Families of rows that turns and mirrors carry onto each other, the same ones carrying the whole set onto itself: the rest of each named row's family, in list order:
5 families of 6 rows:
Z446: [ 14.2 -11.6  13.9  -3.9  55.8  22.4   9.7 -11.6  33.5 -38.6 -35.3  20.9
  13.4  13.6  11.3  -2.7 -10.9  37.4   8.3  -2.7 -43.4]
Z902: [  4.7   2.5   6.8 -11.4  46.9   3.0  27.4  25.5  31.9 -35.3 -17.2   1.4
 -21.6  -3.7  25.9  -7.9  11.6   6.0   3.3 -29.1 -61.3]
Z252: [ 13.5 -17.1  12.2  -7.5  52.3  14.4   7.0 -13.0  34.7 -41.5 -33.6  11.6
   8.8   2.2  -1.5  -4.5  -8.6  44.7   6.6  -1.6 -43.7]
Z627: [  7.1 -19.6  -0.7 -25.1  18.1   3.6   9.4   8.1  -3.8 -36.9 -48.7  29.4
   3.3  19.8  30.7  11.1   9.5  -1.3  13.7 -10.9   2.7]
Z439: [ -7.0 -11.9   2.3  -5.1  -0.2 -12.4  23.4  -2.6  14.3 -24.2 -23.4 -12.8
  21.4 -27.7  23.4  14.3 -22.7  -9.8   3.0 -15.1 -14.6]
Z172: [ -6.9 -16.2  -3.8  -6.4  -3.4 -13.3  19.5   1.8  16.5 -27.1 -24.1  -8.9
  20.2 -18.7  27.8  14.5 -23.0 -13.4   2.3  -9.4 -16.2]
Z888: [  3.7  20.4  -1.4 -55.6  33.4  13.4  36.3  12.7  -5.4 -18.0 -32.5  12.4
 -19.9   1.9   4.2  15.4  -0.4  18.6 -12.9 -21.1 -10.3]
Z600: [  5.1  17.8  -0.4 -53.8  27.7  13.4  40.6  21.5  -4.0 -17.3 -26.2  16.7
 -17.6  -0.1   0.6  16.1   8.4  16.4 -17.2 -25.2 -26.4]
Z382: [  9.1  12.0  -0.9  -8.8  45.3  -1.7  30.9  22.0  33.6 -37.7 -13.3   2.5
 -16.4  -5.8  27.1 -10.9  -6.2   0.8  -8.2 -19.8 -60.6]
Z330: [  5.1  17.8  -0.2 -57.3  28.7  15.9  36.0  20.5 -10.7 -20.5 -29.0  10.4
 -14.4   2.0  -0.8  16.9   4.8  19.0 -12.5 -19.5 -20.2]
Z380: [ 17.8 -16.1   8.0  -1.4  51.8  23.3   4.7 -18.8  32.7 -38.7 -33.7  14.5
   7.8   2.0  -1.9  -0.9  -6.4  41.3   2.3  -1.4 -39.2]
Z582: [  9.7 -19.6   4.1  -7.4  53.3  19.8   6.9 -11.3  29.2 -40.9 -29.2   6.0
   2.0   3.9   3.8  -3.3 -17.0  46.6   8.0  -3.0 -46.6]
Z141: [  5.8 -23.9   1.4 -27.4  11.8  -0.5   8.7   6.6   0.3 -38.9 -38.7  32.7
   9.8  19.3  30.4  14.0   0.7  -3.2  14.8  -9.6   0.9]
Z903: [  7.4  10.7   7.7 -20.9  44.5   3.4  32.6  25.2  32.0 -38.0 -16.3   0.9
 -21.4 -12.9  23.6 -10.8   8.8   0.9  -9.5 -22.3 -56.1]
Z509: [ 11.7 -15.3  -1.9 -29.4  11.3  -0.4   4.5   9.4   0.9 -43.0 -41.3  31.5
   3.3  21.2  27.2  15.9   6.1   2.1  13.7 -11.2   3.9]
Z387: [-11.3 -12.9  -3.0  -7.3  -2.1 -11.1  16.2  -3.1  21.1 -27.8 -14.6  -9.0
  17.0 -28.2  26.4  17.9 -24.2  -6.3   0.9 -10.9 -16.2]
Z352: [ 11.1   4.7   6.2 -14.3  44.4   0.0  27.9  24.6  32.9 -41.1 -20.7   2.7
 -23.5 -10.1  20.4 -11.9   4.5   0.4  -2.8 -26.8 -59.8]
Z712: [ 15.8 -20.7  11.5  -6.6  56.5  19.9   8.1 -14.6  33.8 -38.0 -26.2  13.4
   1.7   7.5   0.9   0.2 -14.8  41.3   4.4  -3.9 -40.0]
Z638: [  5.7  14.3  -6.0 -57.9  28.4  13.9  39.7  19.6  -2.7 -20.8 -31.7  17.7
 -20.3  -3.9  -0.6  20.6  -0.9  17.0 -14.3 -22.7 -16.9]
Z881: [  1.9  20.5 -10.7 -54.3  28.5  22.5  42.3  18.7  -4.6 -17.8 -36.0  17.6
  -6.4   1.2   0.4  22.7   7.7  13.2  -7.5 -22.4 -22.7]
Z255: [ 12.9   3.7   1.0   7.5  11.6  30.8   6.4  -7.1  24.4 -13.4 -30.6  -2.7
  15.4 -18.9 -15.0  43.2   1.3  16.3  -2.4 -28.8 -31.4]
Z202: [  6.6   6.1   7.3 -11.3  45.8   2.7  26.9  30.2  30.0 -39.8 -19.8  -3.8
 -14.7  -6.2  25.4 -10.1   9.1   3.8  -8.9 -23.4 -61.6]
Z686: [  6.2 -13.1  -4.8 -28.0  14.6   5.4   5.4  11.8   1.7 -40.4 -51.3  27.6
   0.2  24.6  24.5  13.3   2.3  -4.0  14.1 -17.4   3.6]
Z878: [  7.4  10.2  -1.3  10.5  13.8  29.5   3.2  -5.5  26.1 -20.3 -34.6   0.4
  19.2 -23.5  -7.0  43.1   3.7  18.6  -6.3 -31.6 -28.4]
Z787: [ 13.9   1.9  -2.0   1.8  14.8  35.8   7.5 -11.9  27.5 -16.9 -38.3  -1.7
  17.2 -16.0 -16.2  41.4  -1.4  21.3  -6.9 -25.3 -35.9]
Z966: [  4.5  11.1  -6.6   1.9   3.4  33.8  10.2 -10.3  24.8  -8.2 -30.5   6.4
  12.5 -16.1 -15.5  37.5  -6.1  18.8  -6.2 -27.4 -32.9]
Z663: [-14.7  -4.5  -2.0  -3.6  -3.8  -0.8  22.3  -2.2  22.1 -28.4 -19.8 -11.1
  23.1 -24.1  31.3   8.3 -20.0 -12.8   3.3 -15.9 -23.2]
Z361: [ 10.5 -16.4 -11.6 -25.1  18.2   5.1  16.2   3.9   2.2 -37.6 -39.0  38.0
   2.5  22.1  28.0   9.4   2.1   6.9  17.1  -5.5   5.1]
Z411: [  4.3   4.1   0.1   4.3   9.6  28.8   5.6  -9.7  25.8 -14.4 -39.7   0.3
  20.1 -17.2 -14.9  39.5   6.0  17.2  -8.5 -31.8 -32.3]
Z412: [-16.1 -11.1  -1.2  -5.6   2.0 -14.0  23.0   1.7  19.3 -24.9 -18.1  -5.7
  24.7 -27.9  18.4  18.9 -25.5  -2.9   2.7 -16.9 -13.1]

Which other rows belong to the same family as Z361? Z446, Z382, Z881, Z966, Z663
Which other rows belong to the same family as Z411? Z627, Z387, Z712, Z638, Z202
Which other rows belong to the same family as Z255? Z252, Z439, Z330, Z509, Z352
Which other rows belong to the same family as Z902? Z888, Z582, Z686, Z878, Z412

Families of rows that turns and mirrors carry onto each other, the same ones carrying the whole set onto itself: the rest of each named row's family, in list order:
6 families of 6 rows:
Z409: [ 11.2   4.5 -20.9   0.1 -24.4  -0.9 -18.6 -12.5 -36.8   7.0  -0.8   0.5
   3.2  13.5]
Z806: [-24.5   2.5   0.8   4.7  13.6   3.3  15.6 -12.9  -0.8 -20.3 -23.3   6.5
 -14.4  28.4]
Z140: [ -7.6 -12.1  -3.9  11.6   0.1  -7.0  19.8   1.2  11.6 -22.8  -0.2  26.8
 -10.9  13.9]
Z34: [ 20.8   5.4   0.6   5.3   5.7  19.9  19.9  23.0  -5.5 -11.8 -14.4 -21.4
  23.7  10.6]
Z981: [ -7.2  13.9  -9.2   9.2  -8.0 -21.3   3.7   4.8  -2.5 -24.4  31.5  12.3
  14.9   3.0]
Z52: [  4.4  17.5  -0.1  -4.8 -16.4 -12.0 -22.4 -19.8 -21.5  -0.5 -18.4   6.6
 -14.9   2.7]
Z747: [ 11.0   1.1 -27.1  -6.1 -15.8  -1.4 -14.4 -21.2 -33.4   2.0  -2.5   0.5
   6.5  10.5]
Z867: [-13.2   4.0  10.5  -7.6 -10.4 -28.9   4.2  -9.9  -7.8  -7.0 -16.8  17.5
 -20.0  10.1]
Z383: [-24.9  -7.1   5.2   4.8   5.1 -28.2   3.4  -4.9  -2.2  -5.1 -35.7   1.2
   4.1  19.8]
Z945: [ -7.8  14.3  10.7   1.5  -9.2 -24.3  -2.2  20.1 -24.5  -2.1  22.5 -20.3
  12.1  -7.2]
Z818: [ 12.8  -7.0  29.6   3.6  11.3  -0.4  10.4  33.0   8.3   5.9 -15.9  -4.0
   3.6  11.8]
Z797: [  8.0   6.2  14.1 -11.8  11.2   3.6 -24.1  -9.3  17.2   2.9  -1.5   8.3
  -1.6  42.8]
Z351: [ 11.4  -7.7  31.2   0.0   6.7  -6.5  14.0  12.9  -1.3 -16.8 -16.3 -27.9
  23.3  11.0]
Z365: [ 20.4 -12.0  10.8  11.2  15.6  10.1  19.4  18.7   4.1  -2.6  -0.2 -10.5
  31.0   7.9]
Z869: [  0.1   3.7  -7.4  -8.5 -28.3 -18.3 -25.6 -10.7 -23.2  11.3 -14.8 -15.6
  10.1  20.1]
Z893: [ -2.3   6.3   8.9  10.7  -7.4   4.8 -12.1  16.3 -22.5  -2.6  13.5 -44.1
  -6.7  -1.6]
Z871: [ 17.4  11.4  -8.8 -10.1 -31.6  -1.2  -0.7 -15.4 -30.1   7.6   6.7   3.2
  15.9  14.5]
Z47: [-13.6 -12.0  25.2   3.7 -14.6  19.7 -14.8  16.3 -24.3   4.5  -0.5 -32.1
   8.0  17.0]
Z865: [  4.3   7.5  26.4   3.3  16.2   7.8 -20.0  14.6  18.0   6.0 -19.4  -8.2
  -9.6  25.5]
Z524: [  3.9   6.5  16.7  -9.1  16.3  13.5 -21.3  -7.8  11.7  -5.2  -4.0  12.2
   4.4  45.6]
Z377: [-21.4  22.4   0.8   2.8 -13.6 -12.8   0.3  -1.5 -18.4 -21.5  26.8  -1.3
  26.9   3.0]
Z306: [ -9.8 -17.6   7.1  12.3  -3.4  20.0  14.3  12.5 -14.0  10.1  19.7 -29.7
  -1.8  26.5]
Z645: [ -9.6 -13.7   8.4   4.9  -5.2  29.8  -7.5  20.5 -10.4  -3.0  21.0 -32.1
  -7.3  18.1]
Z910: [ 21.0   3.6 -23.9  -0.6 -13.5  13.4 -23.5  -8.5 -24.3 -12.5  11.2   3.8
  -6.3  10.1]
Z675: [-12.3   5.3  11.1 -15.9   6.0   5.4 -12.5  -6.7  22.5  13.7   4.1  14.5
   3.9  36.7]
Z954: [-11.9  -8.9  -2.0   3.7  -8.0  27.4  -5.0  23.7 -10.7  -8.8  17.3 -36.3
   0.3  22.9]
Z890: [-18.2  30.2 -12.5  -9.8   5.0  -9.0  -8.5  -7.1 -13.6 -15.9  13.7  -7.6
  25.5  -3.8]
Z154: [  6.7   6.4  -4.9   1.9  12.8  17.2 -32.9   0.4   7.5  -7.3   4.8  17.4
  -7.2  35.5]
Z942: [-13.6  -5.4  -5.4   7.0   0.3 -15.9  19.6  -6.3   9.5 -17.1 -24.3  11.8
 -12.8  24.9]
Z45: [ 22.3  -5.0  14.8   5.9  13.0  10.0  18.5  23.4   3.0 -11.9  -1.7 -12.3
  26.7  -0.4]
Z477: [-25.8  11.4  12.4  -9.8 -16.0 -13.0  -6.8   7.1 -19.6 -16.1  -4.0  -9.8
  27.8 -13.6]
Z674: [ 18.9  -6.2   1.2  22.0   4.3   3.1  18.0  28.8   1.7 -12.3  10.9   7.6
  21.8   6.7]
Z813: [ -1.3 -12.2  28.5 -17.5   8.3  -1.2 -22.8 -15.4  10.4   7.0 -11.8 -11.1
   0.6  28.7]
Z447: [-26.1  23.6  -3.0   5.0  -7.6 -15.9  -3.6   3.4 -19.5 -19.4  18.7   3.0
  22.2  -3.9]
Z678: [-18.9  -8.8  -9.1   2.3  -8.3  -8.8  18.3  -8.5  12.2 -13.5 -21.8  17.8
  -8.7  24.0]
Z302: [  5.5  -7.8  -9.8  14.1   1.6  23.7 -14.3  16.9  -7.3 -15.0  22.4 -23.4
 -13.6  28.9]

Which other rows belong to the same family as Z47? Z383, Z351, Z869, Z477, Z813
Which other rows belong to the same family as Z954? Z747, Z365, Z524, Z377, Z678
Which other rows belong to the same family as Z981? Z140, Z910, Z154, Z674, Z302
Which other rows belong to the same family as Z797? Z409, Z645, Z942, Z45, Z447

Families of rows that turns and mirrors carry onto each other, the same ones carrying the whole set onto itself: the rest of each named row's family, in list order:
4 families of 4 rows:
Z632: [  2.4   7.4   0.0  22.2   4.6   4.3  -5.4  20.8 -20.1 -30.4  16.0  -6.3
  12.0  22.6   7.2  12.1 -24.4  32.4  17.1 -20.1 -20.0  -8.7  -5.4]
Z654: [ 12.1 -18.2 -17.6  43.7  -4.5 -10.2 -37.8  23.0  -8.2  -7.8  -9.8  16.4
   5.6 -10.3 -12.7 -36.0 -14.2 -11.4  19.2  29.5 -22.9 -44.3  -8.4]
Z2: [ 16.7 -23.5 -26.4  42.7 -10.9  -7.6 -43.5   7.7   1.0  -9.4  -5.6   7.7
 -12.5  -4.6 -27.5 -36.3 -15.8  -3.7   9.3  11.8 -19.8 -23.3  -7.7]
Z237: [-13.1   1.0   6.0  17.7  -1.8 -29.8  -5.8   4.0   1.6 -40.1  24.4  -3.9
  30.6 -16.8   2.0 -34.2  16.0   7.5  10.9 -25.7   8.1  -6.4 -11.0]
Z61: [-22.4   4.9  -3.4  25.3  11.4  -1.1   5.1  11.4 -20.2 -28.2  24.1  -4.0
  15.8  24.1  19.9  -0.9 -20.8  32.1   5.4  -8.7 -16.0 -12.2  -6.1]
Z204: [-18.4   2.6   6.5  34.8   5.9 -24.5  -2.4  -3.1 -14.2 -45.5  41.6  -6.3
  21.4 -13.3   4.6 -23.0   0.5  10.9   6.3 -22.7   1.7 -10.6 -14.7]
Z607: [-15.0   6.4  -8.0  29.6   0.0   5.1  -5.4  29.1 -14.6 -26.1   8.7  -5.8
  11.4  37.9  12.8  -8.6 -14.4  34.8  17.5  -4.0  -9.9  -0.1  -7.1]
Z756: [ 19.8  13.1  -4.6  22.2 -25.4   5.6  -5.6   7.2  33.3  -1.1  -2.7  11.2
  19.3   0.9 -25.5 -16.8  -0.5  -1.1 -11.4  14.2 -21.5 -44.3 -14.5]
Z579: [ 17.9 -13.7 -25.6  50.0 -13.9 -14.8 -50.1   5.4   4.6  -6.0   8.5  13.0
  -3.2   6.3  -9.3 -30.4 -12.8  -4.1  14.4  29.8 -23.5 -34.8 -15.4]
Z809: [ 12.0 -24.2 -11.7  52.7  -2.8  -9.4 -55.1   9.6  -9.9  -5.0   7.8   3.1
  -0.3  -8.1 -18.4 -23.7 -14.4 -19.1  18.1  17.4 -18.0 -28.8 -16.6]
Z284: [  7.6  11.6  -1.0  39.5 -14.1  -3.5 -10.3  21.0  20.1   2.1  -5.8  21.0
  28.2  -7.3 -20.8 -22.4   0.8  -4.2   3.1  26.4 -22.9 -59.6 -18.2]
Z794: [ 10.1  16.4   4.2  27.8  -6.2  -0.3 -15.1   8.2  28.4  10.4  -0.5  15.6
  33.3   6.5 -12.7  -8.8  -7.8  -7.9  -6.1   5.2 -29.5 -55.8 -18.7]
Z699: [ -4.1  14.8  -3.1  24.2   8.1   5.5   1.9  18.3 -33.6 -12.2  20.8  -7.1
  21.7  21.7  20.9  -3.6  -3.2  26.5  19.0 -10.8  -3.6  -3.0  -6.4]
Z913: [-10.0   6.2   6.2  24.1   7.6 -25.3  -6.7   6.4 -24.9 -19.2  33.9   4.2
  21.8  -7.0  11.1 -31.5  17.1  14.3  11.7 -33.3   7.0  -8.3 -12.4]
Z795: [-10.0  -3.4  14.1  20.4   0.9 -30.3 -11.9   4.5  -7.3 -33.7  36.9   2.8
  15.7 -20.1  -8.8 -13.4  10.2  17.4   7.8 -37.2  -4.0 -12.3 -15.1]
Z510: [ 18.9  14.9 -16.8  33.2 -13.5 -10.2 -18.8  -5.4  34.9   3.1   0.3  12.7
  29.7  -4.4 -10.5 -16.5  -0.8  -2.7   2.5  22.6 -26.6 -50.7 -16.2]

Which other rows belong to the same family as Z510? Z61, Z204, Z579
Which other rows belong to the same family as Z795? Z632, Z2, Z756
Which other rows belong to the same family as Z913? Z654, Z284, Z699

